First come named moves, each a turn or a mirror, each shown by rows before and after it. For each pair of rows after them, which moves, in which order, take the first row to the second? The first pair is done for you.
move q_575:
[-2  8 -5  7 -6  1 -7 -3 -1 -7 -1 17 -2 -9 -6 -5  2 15 -7 -8  9  5 -1 15
 16  5 -9  5 21  1 -4 -2] => [ -7   9 -15  -3 -14   2   1   9 -14   0   6  -8 -12   9 -12 -10  11   7
  -2   6   3  -1  -3   3  -4   7  -7   9   4  -1 -17   9]
[ -1   3   6   6   2   8  -5  -5   0  -1 -12   5   5 -11   5  -2   1  -7
  12   5  -9  -6  -4  -8   8 -16   6   7   0  -3  13 -12] => [ -4   3   0   2  -1   8  -2   2  -5   2  -9  -6   0  -3   2  -4   6 -11
  15  10 -10  -9  -5 -12  -1 -14   7   8  -7  -3   7  -7]
[  4  -1   1  -1 -18   4  -8   3   0  -1   6  -4  12  -5  -5   2  -3  11
  -1   6  -8  -3  -3   7   2  -5  11  17  -8  -9  13   5] => [  4  -1   0   0 -18   4  -8   3   1  -1   5  -3  12  -5  -4   2  -3  12
  -1   5  -8  -3  -3   8   2  -5  10  17  -7  -8  13   4]
[  3  -4 -12  -9  -5   0 -11  -2  -9  14   5   6  -6   6   2   0   4  -1
  -1   4 -18 -22  -2  -8  -4  -3   2  19  -7  -4   9  17] => [  7  -5  -5  -2  -1   1 -16 -10   0  10   0  23   0  -6   7   4  -2   3
  -4  -6 -13 -18   0   0   9  -5   1  16   5  -4  17   9]
move q_52:
[ 12  -5   8   6  13  -5  14   1  -1   2  -4 -12   1   3  13   1  -8  -2
   6 -23  -2  14   2  15   7  -3 -15   0 -10  -7   8 -12] => [  6  -3   7  11   6  -2   3 -12  -5   3  -8   2   7  -5   8   4 -14   9
  -3 -13   5  10  -5  17  23   0  -7   4  11 -11  16 -11]
[-5 -5 -4  3  0 -4  1  3  0 -3  1  2  1 -2 -1  3 -1  3  4  5  2 -1 -3 -1
  3  4  2  4 -4  4  0  0] => [-5 -5 -4  3  0 -4  3  4  1 -3  1  1  0 -2 -1  2  1  3  5  4  1 -2 -2 -1
  1  3  1  3 -6  5 -1  0]
[  6  -1   9   5   2   6   2 -11  -9  -5 -10  -5   3   7   2  -4   3   0
   5  -9 -11  -9  -5  -4   0  -5 -11  -1 -19  -5   1  -1] => [  5  -1  11   8   1   7  -2 -15  -8  -6 -11   2   7   3   4  -2   0   3
   3  -9 -10  -9  -7  -2   7  -5  -9  -2 -13  -6   6  -2]
move q_197:
[ -3   1  -1   6   0   2  -2   6   2  -2   3  -9  -5  10  -8  -4  -2  -6
  -5  -2   6   1  10   0  -7   3  -3  -4   7   8 -15   2] => [-2  1  3 10  1  3 -7 -2  6 -4 -1  3  1  2 -5 -1 -7 -1 -9 -3  8  2  8  4
  3  2  0 -3 16  8 -7 -1]
[ -7   0  -9   0  -5 -18   0  -4  -7   1  -6  19  -1  -9  -8  23  11   4
   7   0   6  21 -20  14   7   5  -6 -13  16   9 -18   0] => [-13   0 -12  -3 -13 -16  -4  -7 -14   5 -11  15  -1  -5  -8  24  14   1
   5  16  -1  15 -25   7   3   4   2  -9  11   7 -12   5]
[  0   0   7  -9   6  13 -13 -11   5  -5  -9  19  -5 -11  13  -2 -11   5
 -11  -8  -6  27  15  -3   3   8   9  -9  23 -12  -3  -7] => [ -8  -1   1 -18  -6  16 -15  -9 -10   3 -12   5 -10   2  11  -2  -3  -3
 -11  16 -17  18   8 -16 -10   7  20   0   7 -15   0   3]
[ -3  -1 -12  -8  18  -3   8   9 -11  -7   9   6   1   8   3   7  14   4
   2  -1   5 -10   0 -11  -2   1   4   3  -7  13 -12   6] => [ -1  -1  -7  -4  22  -2   4   2  -4 -11   7  18   7  -1   4   9   9   9
   0  -8   9  -8   1  -4   8   1   2   0   4  14  -8   0]

Each pair is two moves apart.
[  5   0  -6   0   6  -2  13  12   3   3   5 -11  -7   9  -7  -6   4  -1
   1  -5   5  -1  -3   2  -4   3  -1  -3   0   3  -9   0] => [ -1  -2  -3   2  -3   2  -3  -2  -1   6  -8   4   2   2  -5   1   0   1
  -8  13   0  -7 -11   0   7   1  13   2   8  -1  11   2]  q_197, q_197
[ -9   0  -9   0  -4   8 -21  -6  14  -4   8   7  -6  -9 -29  -3  -8   6
   0  10  -2  -1  -8 -15  13   0  10  11   6 -24  10   8] => [ -4   2 -15  -5   1   4  -6   8  14  -5  21 -12 -15   2 -32 -10  -2   2
   9   1   0   2  -2 -18  -2   3  -1   8  -6 -21 -10  10]  q_575, q_197
[ -3   8   0  -9  -4   1   4  -4  -8   9  10 -14  -1   5  -2   5  -9   2
  -1   5   3  -1 -10   1   4  -2   7   3   4   2  -2   4] => [  4   5   9  -6   7   0   5  -7   3   3   6  -3   3  -4   7   6 -13   2
   0 -11   3   4  -3   8   9  -5   2  -3   3   5   2  -5]  q_52, q_575
[ -6   6  -7  -1  -6  -1   1   2  -4   6   7   1  -3   1  -2  -4   2  11
  -4   0  11  -1  -6   1   5   2  -2  -2  15  -2 -10   5] => [ -1   5  -2   1   2  -3   3   2   4   1   6   6   0  -5   4  -4   0   9
  -2 -11  12   4  -2   5   7  -1  -6  -7  14   0  -8  -1]  q_52, q_575
[  7   5  -1   2  12 -10  12  14  13  -9  24  -7 -12   2  -8 -10  -7   7
   8 -37  22   5   4  12  -1   7 -20 -16  17  10 -25  -4] => [-10   0   2   4 -17   4 -25 -20  -4   2  -7  21   6  -9  -8   6 -14  12
 -13  13   8 -12 -19   4  20   3  18   3  32  -2  21   4]  q_52, q_197
[  7  -8   6   0  12  -5   5   0   8   4   0  12   2  -6   7   2  -1   3
   5 -12   0   3   8   6  -1   0  -9 -12  -2  -8   6 -10] => [  1  -9  -1  -8   2  -2   5   4  -3  11  -2  -2  -3   7   4   0   6  -5
   5   9  -9  -4   2  -6 -15  -1   1  -4 -17 -10   8   0]  q_197, q_197
[ -5   0   2  -2 -13   7 -15 -13  -6   2 -15   9   5  -1   4   9  -3   1
  -3  20 -12  -5  -8 -11   5  -6  15   5  -2  -6  23   1] => [ -2   1   7   2  -7   6 -16 -15   0  -1 -16  17   9  -8   7  10  -7   3
  -4  10  -9  -2  -5  -6  12  -8  12   0   4  -4  25  -5]  q_52, q_575
[  4  10   3   9  12  11  -8 -10 -14  -1   3   4  -3  21  -3  -3  12  -1
 -20  -1  17   4  -6  17 -14   7   5  -2  17  11   5  27] => [  5  10   2   8  14  10  -7  -8 -13  -2   5   3  -3  21  -3  -4  12  -1
 -18  -4  18   4  -5  18 -14   7   3  -3  17  12   2  26]  q_197, q_197
[-3 -7  9 -1  4 -2 -7 -7  1 -4 -3 -5  2 -1  6 -3 -1  1  3 -8 -9  4  5  1
 -2 -7 -2  5 -1 -1  8 -1] => [ -8  -5   4  -3  -3   0  -8  -6  -6   0   0 -11   0   4   1  -4   1   1
   1   2  -9   0   1  -3  -5  -5   1  10   0  -2   5   5]  q_52, q_575
[ -5   8  -9  -2  -4   1   3   8  -6   7  12 -13  -4   6  -1  -6  -5   2
  -6  -2  -9  -8   4  -9 -17   3  -3  -4   4  -2 -17   9] => [ -3   9  -6   5  -1   0  -2   2   2   4  12   2   2  -7  -2  -4 -12  11
 -10 -13   0  -5   5   0  -3   5  -6  -7  22  -2 -16   3]  q_197, q_52
[  6  -2  -4   4   2  -6   5  -1   5   5   4   1  -5   1  -2  -4  -1  -4
   7 -16  10   6   3   0  -1   1  -5  -6  -2   2 -10  -1] => [  0  -3  -3   5  -9  -1 -10 -13  -1  10  -6   9   1  -3  -3   2  -4  -2
   0   2   4   0  -6  -3   6   0   8   1   4  -1   6   2]  q_52, q_197
[  6  -7   7  13  15   1   2  -7   3 -11   0  17   6 -21  11   0  -5   0
  -5 -18   6   9   5   8  25   4  -6 -11   8  -6   4  -7] => [ -2  -6  -8  -4   3   1  13  11 -18   0   7 -21 -10   8   4  -6  11 -16
   3   7  -8   0   2 -12  -8   5  -1  -3 -25  -8 -10  10]  q_197, q_197
[-2  1  2  2 -9  8  1 -6 -1  1 -2 -2  0  0  0  4  1  6 -4 11 -5  0 -3  0
  4  2  5 -3  2 -2  1  4] => [ 3  1  3  1  0  4 10  3  4 -3  5 -7 -3  1  2  1  2  5  1 -3 -2  5  4  3
  0  3 -4 -8 -2  1 -9  1]  q_52, q_197
[-10   3   0  10 -14   2  -7  -4 -29  -2   5 -10   0   8   0   1  -6  14
  -6   0   2  -5  -4  -4  -9  15   5   7   5 -10  -6   7] => [ -5   5   5  15  -6  -1  -6  -5 -19  -7   7   0   3  -2   2   1 -12  19
  -5 -15  10   0   0   5   1  16  -1   0  15  -7  -7   1]  q_197, q_197
[  3  -3   4  -5  -5   3   8   5 -15   2   3  -4   0  -3 -10   5  -9  13
   4  -2   8   3   3   8   4   1  -8   1  21   8 -19   1] => [  0  -4   1 -10 -10   5   8   8 -21   5   2 -12  -4   5 -10   4  -5   8
   5   8   3  -1   0   1  -4  -1  -4   3  11   6 -19   6]  q_197, q_52
[ -7   8  -2  10  -6  -5  -9  -5  11  -5   0   9   9  -8  -7  -6  -4  12
  -5  -8   7  -1   3 -26  21  10  12  14   0   3   5 -15] => [ -6  10  -8   5  -3  -9   5   9   8  -5   9 -10   0   4  -8 -12   3   6
   2 -12   6   0   7 -30   6  12   3  12 -14   4 -12 -11]  q_197, q_197
[ -1  -3 -15  -9 -13   7   1   8  -7  -1   6 -24  -5  15 -21   2   2   5
   5  19   3  -2 -12 -12  -5  11   3  12  -4  -4 -17  21] => [  5  -3  -2   6  -5   8 -11 -10  10  -9  -3  12   9 -11 -16   9 -13  19
  -3   1  14   5 -10   5  25  10   1   6  26  -4  -1   7]  q_197, q_197
[  4  -2   8  11   4  -3   4  -2   6 -11   4  10   5  -6  -3  -1  -8   2
  -5 -14  10   2   4   4  10  -1  -3  -6  12   2   3  -1] => [  7  -3   7   4   7  -5  12   8   6 -11   5  -4  -1   3   1  -4  -1  -9
   2 -16   3   3   8  -1  -7  -4  -5  -7  -8   4  -2   0]  q_575, q_52
[  5   4   3   4   7 -16  16  17   4 -11  16 -18  -8   4   0   1   8  -2
   3 -22   2   8  16   1  -7  14   6 -12   7  -1 -15   0] => [  3   5   7  11   4 -14   5   3   7 -12  10   3   1  -9   0   6   0   8
  -4 -21   9   8  12   8  13  15  10 -13  28  -3  -4  -4]  q_575, q_52
[ -4  21  -4   0  10  13   3   2  -2   3  -1  -1   2  14   0  -2  10   4
   5   1  -8   2   5  -4 -21   6 -11  -3  12   0   4  17] => [ -2  21  -2   4  13  13   0  -2   2   1   0   7   5   6  -1  -1   5   9
   3  -4  -3   4   5   1 -12   7 -13  -5  23   2   5  13]  q_197, q_52
[ 22   1   8  25   9   4   2   5  19   3 -17  15  11 -13  15   5 -14 -20
   0 -24 -15  15  15  18   0  -7 -14 -22  -7   6  11 -10] => [  2   0  -1  19 -21  13 -17  -8  -6  18 -28  11  13  -3   5  10 -11 -19
 -11  26 -26  -4  -5   0  -1  -4  14  -3  -5  -4  27   9]  q_197, q_52
[ -3   3   0   3 -12  -1  -4  -4   0   5   2   4   0  -1 -14   3   2   3
  -6  -2   6  -5   1 -11   5   4   2  -1   9  -1   4  11] => [ -1   3   3   5  -8  -2  -4  -4   3   3   2   8   2  -5 -12   3   0   4
  -5  -9   8  -2   3  -8   9   3   0  -3  11   0   3   8]  q_197, q_575
[ -8  12  -7  -7 -11  -1  -4  -4   2  -2  -7   1   1  10   7  -1  -8   2
  -5  36   2 -14  -7 -16  -2   4   8   0 -11  -9   6  -7] => [  2   9   5  -1   5  -4  -3  -7  20 -11 -14  19   8  -4  18   2 -14   3
  -5  12   4  -5   2  -4   8  -2   0  -9  -8  -5  13 -20]  q_52, q_575
[-21  -5   0 -18 -14   4  -6  -5   0  -5   5  -7 -32 -18 -10  17   0  -3
 -11  26  -5 -25  -8   7  -6 -14  14 -14  -2 -28 -19  19] => [-18  -5   0 -20 -11   3  -3  -2   0  -5   6 -11 -34 -15  -9  17   2  -5
  -9  24  -7 -25  -6   7 -10 -15  12 -15  -9 -27 -22  19]  q_575, q_197
[ -2   2   4  10   2   1  -6 -15   9  -5   2  19   7  -9  -3   7  -5  12
  -1  -1   9   3  -2   6  16   1  -3   2  16   0   3   1] => [  0   6  -4   5   7  -4   9   1   8  -4  18  -1  -4   3  -9  -1   1   9
   8 -10  14   6   3   4   2   4 -15  -2   7   3 -19   5]  q_575, q_197
[ -4  -5   4   2 -10   1 -12  -2  -5   6  -8   0   8  -6  -5   3  -2   3
   2  20   2   7 -11  -5   5   3   4   7  11   1  10  12] => [  5  -2   5   5   4  -5   4  10   5   0   5  -5   2  -5  -6  -3  -2   5
   9  -8  13  16   1   3   2   5 -16  -3  12   7 -10   6]  q_197, q_197
[ -9  -7 -13 -10   9   4   4  17   3 -11  11 -19 -15  12  -5 -10  -8 -13
  -2   1  -9  -9   8 -13  -9   2   0   7 -14   9 -19   4] => [ -9  -3  -7   4  10   4  -9  -2  12 -16   9  11  -4 -10  -8  -5 -22   7
 -11  -9   8  -5   5   2  21   6   0   5  25   8 -10  -4]  q_197, q_52
[ -4   8   4   0   7   6  -8  -2   3  -5 -11   0   4  10   2  -1   5  -6
  -4  15  -9   2   0  -4   1  -4   3   7   0  -9   6   4] => [ 1  9  4 -1 14  2  2  8  8 -8 -4 -6 -1 13  2 -4  7 -8  1  2 -5  7  6 -2
 -5 -3 -7  2 -4 -6 -6  2]  q_52, q_197
